(in the rows, 128 means zero)
The rows of X fall into several groups, and each row is roughly a mix of its group's hidden directions.
X, 110 rows:
[[161 177 146  77 148  99 118 108 120 151 141]
 [135 157  96  63 124 144  96 127 112 158 146]
 [129 148 120 182 135 143 195 123 141 151 121]
 [121 140 149 122  86 128 167 176 114  79 138]
 [158 145 142 150 114 135 136 135 155 114 204]
 [ 78 132 109 119 156 140 130 112  64 136 152]
 [101 101  77 161 115 110  86 110 113 137 158]
 [146  94 178 118 138 104  75 100 125 150 116]
 [144 171 167 155 142 100 136 167 157  95 131]
 [122 133 121  98  70 166 139 169 109 156 142]
 [115 141 125 176 124 112 176 149 182 115 142]
 [131 131 144 155 157  83 187 103  99 140 128]
 [132 133 184 142 145 112 127 192 105 120 112]
 [116 103  70 136 162 148 126 110 178 116 143]
 [145 162 121 133 130 140 198 126 112 173 133]
 [186  95 157 109 100 141 101 138 164 142 122]
 [127 102  72 103 156 131 111 142 153 150  82]
 [150 145 163 154 105 133 156 127 147 195 131]
 [105 137 157 124 128 175  61 112 141 142 115]
 [148 145 165 138 138 127 199 120  99 152 124]
 [128  65  98 140 134 100 167 140 100 103 125]
 [130 163 149 120 166  99  95 115  92  89 100]
 [108 160 146 137 145 155 174 151  97 109 174]
 [ 93 120  67 136 129 130 111 149 158  83 140]
 [108 151  61 115 109 147 131  97 153 158 141]
 [111 122  80 100 143 137 100 131  99  68 123]
 [114 122  94  86 140 122 143  92 132 184  99]
 [132 116  96  93 189 135  82 107 129 118 134]
 [158 110  88  86 139  91  83 111 109 134 132]
 [107 164  65 132 112 166 147 106 147 128 145]
 [134 155 149 149 107 142 192 157  99 148 108]
 [138 179 109  60 147 125 122 123 111 138 150]
 [150 101 144 134 109  78 138 161 132 171 166]
 [153  96  91 148  74 159 126 125 148 109 157]
 [121 114 108 172  86 101 133 121 180 155 146]
 [101 138  74 109 129 141 123 138 174 133  79]
 [146 167  77 141 109 176 103 129 135 159 133]
 [100 122 128  71  98 141  75 112 142 118 109]
 [136 111  72  99 115 148 117 138 159 169 163]
 [130 119 170 129 172  69  99 134 107 109 132]
 [111 180  76 150 135 153 132  99 135 152 104]
 [123  82 108 145 110 114 133 136 164 191 141]
 [148 178 128 164 169 111 118 153  89 129 153]
 [158 136 151 107 153 160 141 122  72  85 136]
 [149  88 159 136  90 167 108 165 154 109 117]
 [145 151 179 116 144 116 184 123  88 114 124]
 [ 70 147 108 110 163 141 158 155 132 161 112]
 [ 80 189  93  98 110 142 125 117 121 121 132]
 [121 173 128  89 132 153 186 141  98 134 144]
 [103  96  81 104 144 141 149 128 134 183 152]
 [147 127 133 162 128 180  86 165 149  96 121]
 [135  78 169 123 101 140 152 162 146 141  89]
 [148  95 135 133 154  98 171 104 119 185 131]
 [122  91 171 124 138 113 190 146 121 131  94]
 [159 154 185 149 110  94 137  96 128 112 155]
 [161  74 123 122 134  89  85 103 108 143 115]
 [118  99 139 114 111 118  59 139 130  80 124]
 [140  97 156 129 133 105 156 132  77  74 111]
 [127 132 117  88 129 101 134 138 166 185 168]
 [106 158 104 147  92 108 108 163 159 174 143]
 [150 140 148  77 143  89 115 117 145 176 155]
 [137 143  78 137 194 140 145 114 124 160 123]
 [187 143 171  97 146 137 112 146 151 103 113]
 [132 149  90  97 141 143 117 142 179 109  80]
 [142 145  98  88 108 117 114 125 113 194 152]
 [121 129  66 144 171 158 142 143 163 145 137]
 [139 102  60 121 107  95 146 157 123 104 141]
 [145  80 173 156  89 126 138 136 102 151 153]
 [128 138 112 113 144 119 200 100 146 150  92]
 [105 149 170 164 127 127 144 185 122 119 162]
 [131 165  74 107 138 142 158 108 107 171 145]
 [179 137 122  91 115 161 113 117 161  89 104]
 [175  93 144 120 148 135  86 103 120 157  90]
 [148  90  93 134 129 107 131  66  95 142 143]
 [ 90 161 141 114 130  79 104 179 119 138 145]
 [136 138 153  97 126 155 189 141 148 138  83]
 [175 127 184 132 108 131 179 113 126 121 143]
 [ 98 169  77 113 161 146 158  97 119 136 119]
 [151 105 152 136 160  76 183 113 117 131 130]
 [132 153 106 115 163 106  74  97 171 137 137]
 [107 168 128 128 183 117 124 175 126 100 102]
 [143 118 112 116 155 116 196 118  78 133 125]
 [122 151 152 127 111 140 210 124 142 127 108]
 [140 108 139 133 112 138 163 156 127  80 188]
 [109 164 140 124 109 125 131 153 197 136  93]
 [184 111 156 113 174 102  96 147 135 142 129]
 [134  74  93 116 137 162 144 167 137 165 118]
 [155 114 102 116 141 171 160 170 125  93  94]
 [104 106 123 116 182 116 123 137  91 180 147]
 [116 127  82 147 147 112  72 163 160 125 145]
 [162 136 148  91 172 108 131  94 103 121  86]
 [ 98 107 167  94 141  62 119 131 119 116 131]
 [131 130 110 179  92  92 141  90 155 139 158]
 [170 185 130 125 124  77 125 129 157 114 141]
 [117 135  77 122 142 154  61 105 136 133 119]
 [112  96  64 104 120 151  94 137 100 109 124]
 [137 126 157 104  86 164 163 137 160 134  84]
 [117  68 122 133  93 154 152 137 118 177 138]
 [141 166 150 150  72 147  89 145 158 137 124]
 [141  78 157 143  94 150 144 128 158 136  80]
 [148  90 134 112  94  83 129 124 139 180 154]
 [ 69 152 128 112 142 102 165 159 124  98 150]
 [116 162 187 134 152 111 171 150 131 150 150]
 [128 162 113 168 126 149 154 129 120  74 170]
 [113 182 150 124 141 130 149  97 118 115 186]
 [141 161 192 128 122  86 117 112 162 144 130]
 [104 130 178 113 155 106 129 183 106 100 116]
 [126 117  89  77  96 146  92 145 114 165 143]
 [165  96 129 134 104 124 144 171 137 148 185]
 [138 111 113 144  67 167 138 149 150  92 106]]

One row of each group comes first, with its name. Which group is each row after those in?
[174 131 133 118 137 130  62  97  99 125 146] -> <65>
[168 138 139 113  83 156 133 118 157  83  95] -> <113>
[143  79 177 161  94 111 103 132 142 147 116] -> <116>

[148 152 108 161 143 185 100 154 136 144  94] -> <65>
[110  98  83 169 106 144  87 137 146  98 113] -> <116>
[134 139 125 132 118  98 157  62 147 159 163] -> <113>
[123 104 137 144 175 109 102 139 145  68 156] -> <65>
[140 151 141 136 126 118 214 143 118 138 140] -> <116>
[122 138 139  98  83 113  85 168 155  97 147] -> <116>
[100 162 117  72 137 149 127 171 106 153 111] -> <65>
[119 113  98 112 187 117 128 165 140 163  96] -> <113>
[186  75 106 124  98 152 123 108 120 111 125] -> <113>
[114 139 161 138 187 115 176 105 122  99 123] -> <116>
[107 109 117 123 139  75  93 159 164 163 148] -> <65>
